121	138	118	154	146	102	131 -> 102
150	115	127	138	123 -> 138
155	113	134	126	114 -> 126
116	139	116	104	138	114	109 -> 114
102	138	121	158	152 -> 158
156	127	103	130 -> 103
146	143	100	125 -> 100
135	142	139	156 -> 139
143	140	103	126	147	124 -> 147
---
[[130 127 133 129 122 119 125]
 [112 129 132 128 116 130 148]
 [140 127 124 127 138 129 113]
 [123 130 125 128 129 135 137]
 [131 127 129 131 132 127 123]
 [115 131 132 126 109 123 150]
 [141 125 122 129 149 136 104]
 [139 126 130 136 142 128 111]
 [137 128 125 130 140 132 117]
 [121 130 134 131 116 122 142]
 [123 133 124 129 128 135 141]
 [120 128 130 126 123 132 135]] ==> 122

[[138 126 114 140 149 126 118 120 119 114 126 126 132 124 126 122]
 [124 123 133 113 130 124 126 123 138 112 125 131 130 129 136 100]
 [143 128 108 132 124 139 116 140 134 112 134 129 122 130 122 132]
 [136 132 134 140 112 118 126 130 116 146 126 132 135 137 119 137]
 [121 130 123 146 133 125 121 146 120 137 146 125 117 132 131 136]
 [124 128 135 110 135 128 125 120 139 137 112 116 146 131 132 128]
 [115 136 130 117 122 117 143 116 137 137 116 135 121 124 136 135]
 [141 120 112 128 125 136 116 139 130 113 140 133 117 133 119 134]
 [124 123 132 114 130 124 125 124 137 113 125 131 131 129 135 101]] ==> 124

[[139 139 113 118 104 135 125 108 142 115 118 111 116]
 [142 126 143 118 135 141 140 111 140 144 143 111 120]
 [136 150 114 121 151 139 115 117 132 113 109 116 122]
 [141 120 136 118 112 147 138 108 133 143 139 116 119]
 [129 107 152 127 140 129 142 123 132 139 148 121 124]
 [137 129 130 123 146 136 132 113 133 129 132 121 119]] ==> 118

[[136 148 129 127 126 125 128 123 124 126 131 137 124 133 136]
 [138 149 138 133 119 129 123 126 132 129 129 134 127 137 131]
 [134 146 129 136 130 123 130 124 122 121 119 136 123 135 135]
 [138 146 133 133 128 125 127 124 127 127 128 136 128 135 133]
 [136 150 129 127 126 126 127 121 124 125 131 136 124 131 136]
 [136 150 138 130 123 129 125 127 130 129 128 135 128 135 131]
 [135 146 127 135 130 124 130 123 123 124 125 136 124 135 136]
 [136 149 133 129 124 128 126 124 128 128 128 136 127 135 133]
 [135 146 132 135 128 127 127 124 126 128 129 135 126 135 132]
 [136 146 133 135 127 127 127 125 128 125 127 137 127 134 133]
 [137 153 142 135 124 132 125 127 132 130 128 136 127 137 131]
 [137 149 131 128 123 126 126 122 128 127 130 135 126 133 134]] ==> 124

[[130 111 136 128 132 116 100 121]
 [125 134 124 128 125 130 141 128]
 [124 136 126 124 122 129 142 130]
 [121 145 127 119 116 119 132 125]
 [128 126 124 134 132 133 135 128]
 [126 126 129 128 127 120 119 123]] ==> 116

[[130 120 115 126 122 120 136 127 142 146 135 140 125 126 117 118]
 [130 129 130 128 127 132 129 123 124 136 122 128 137 134 135 128]
 [123 127 127 127 128 126 121 126 126 128 127 133 124 133 117 122]
 [129 130 128 125 125 132 132 129 134 126 122 124 126 132 136 128]
 [135 132 131 132 125 131 139 125 123 137 125 117 146 115 146 134]
 [123 130 124 132 117 133 125 120 151 142 115 122 131 134 138 119]
 [125 127 130 126 131 131 121 128 133 122 127 131 119 140 126 127]
 [132 126 123 125 125 125 137 132 132 130 130 129 126 122 127 128]] ==> 126

[[116 126 137 135 130 154 111 111 130]
 [107 131 125 117 121 144 134 113 138]
 [103 116 131 125 145 139 121 118 119]
 [108 110 143 120 146 153 121 107 138]
 [104 109 135 128 142 141 124 118 142]] ==> 111

[[147 130 121 113 132 122 121 121 106 129]
 [137 131 122 118 131 124 126 125 117 128]
 [116 133 131 129 119 137 135 138 144 122]
 [124 128 135 131 115 134 130 137 139 121]
 [127 132 119 121 141 125 130 121 121 135]
 [124 130 126 123 129 132 129 127 128 130]] ==> 121
---
[124 129 151 121 147] result: 121
[147 155 115 117 129 143] result: 129
[132 126 148 143 118 102 141] result: 102
[ 99 118 117 114 117 111] result: 117
[148 124 151 122 102] result: 122
[104 138 152 140 106 140] result: 106
[128 123 149 100 103] result: 100
---
[102 128 109 143 130 115] gives 143
[157 120 129 110] gives 120
[124 131 113 104 150 130 127] gives 150
[129 147 154 134 131] gives 154
[134 147 150 100 126] gives 150
[108 133 127 103 104] gives 127
---
[[146  99 133 113 118]
 [145 137 114 105 105]
 [154 139 122 105 112]] | 154

[134 120 126 142 125 149 125] | 134

[134 114 115 106 107 133 129] | 134

[141 118 150 108] | 141

[121 136 122 118 137 103 129] | 121

[131 141 128 134 120 106 108] | 131

[149 115 100 103] | 149

[103 137 110 135] | 103
---
[[128 120 120 142]
 [122 151 125 103]] result: 128, 103

[[115 154 132 134 130]
 [134 134 121 122 142]] result: 115, 142

[124 153 154 116 126] result: 124, 126

[[152  99 150 122]
 [113 153 125 129]
 [142 131 137 122]] result: 152, 122

[156 126 138 127 119] result: 156, 119

[122 138 101 129 131 119] result: 122, 119

[[122 103 116 144]
 [122 135 108 110]
 [105 137 112 105]] result: 122, 105

[[115 123 127 146]
 [109 141 125 122]
 [133 105 124 141]] result: 115, 141
